In the rows, 128 means zero.
One turn moves every row onto another: examples first, then more rows asked:
ral: [149 115 120 122 110 119 133 145 153 140 131 103 122 113 132  91 117 104]
kapop: [122 134 126 156 148 129 123 119 165 103  89 105 114 127 108 146 104 153]
gim: [139 134 117 152 132 120 121 137 139 155 150 166 138 119 126 149 143 133]
pafif: [119 125 125 143 141 116 136 149 131 111 153  88 105 159 161 132 137 127]
lumot: [139 110 123  98 131 134 125 161 168 137 110 126  98 109 119 112 131 131]
gel: [132 108 153 123 178 125 122 123 138 113 112  97 142 136 103 136 125 117]
fem: [162 117 145 117 167 127 118  99 142 111 120  97 151 115 119 137 135 133]
puf: [152 110 130 118 160 116 111 101 137 114 112 105 163 117 113 147 129 130]
biz: [ 99 106 118 115 117 150 110 134 139 105 130 146  93 131 155 146 118 130]
Sufaf: [146 155 120 156 161 138 109 113 151 107 121  97 111 126 115 154 110 159]
kelop: [132 126 136 117 119  87 148 112 157 123 149 136 125 123 142 125 103 155]
tem: [133 138 122 167 166 152 107 114 145 104 123 103 110 123 115 154 113 150]
doka: [ 96 126 111 111 144 122  94 144 132 102 142 112  87 124 135 134 127 108]
Miri: [164 128 110 114 132 150 123 138 109 124 143 107 101 114 122 111  97 115]
nem: [109 126 126 138 111 125 104 141  92 109 107 126 132 141 146 111 134 144]
bev: [146 130 142 109 124 127 114 149 137 147 155 100 102 128 119  91 125 124]
lof: [151 123 123 129 110 149 105 140 101 113 152 118 142 115 144 132 117 163]
dunu: [120 132 123 150 159 130 108 115 164  98  97 118 124 111 113 141 106 161]
Ler: [153 131 116 146 123  98 125 160 161 106 114 122 126 143 163 129 148 120]
kedu: [132 103 150 124 170 131 108 116 126 120 117  97 139 140 102 151 140 128]
Dup: [111 100 122 138 129 129 123 183 152 136 129 139 143 123 120 142 120 136]
Movi: [122 130  96 114 131 138 102 129 141 112 155 155 109 117 155 152 106 124]
zot: [133 131 105 123 122  88 127 117 108 122 119 157 130 137 118 127 147 149]
ras: [130 112 118 117 110 126 124  98 150 114 146 138  97  89 136 143 118 119]
gosa: [170 155 129 143  97 113 116 149 122  94 129 125 114 134 119 141 146 144]
gamu: [144 142 131 149 106  98 130 167 137 104 118 142 118 141  96 144 126 123]
Kulip: [153 139 163 136 118 107 124 127 117 117 151 144 105 155 119 126 102 141]
guvos: [129 122 104 147 132 112 135 132 101 128 127 138 114 155 122 141 168 128]

gamu goes to guvos
dunu goes to gel
Where do these go?
pafif goes to lof
puf goes to kapop
ras goes to lumot
ral goes to biz
Kulip goes to gim

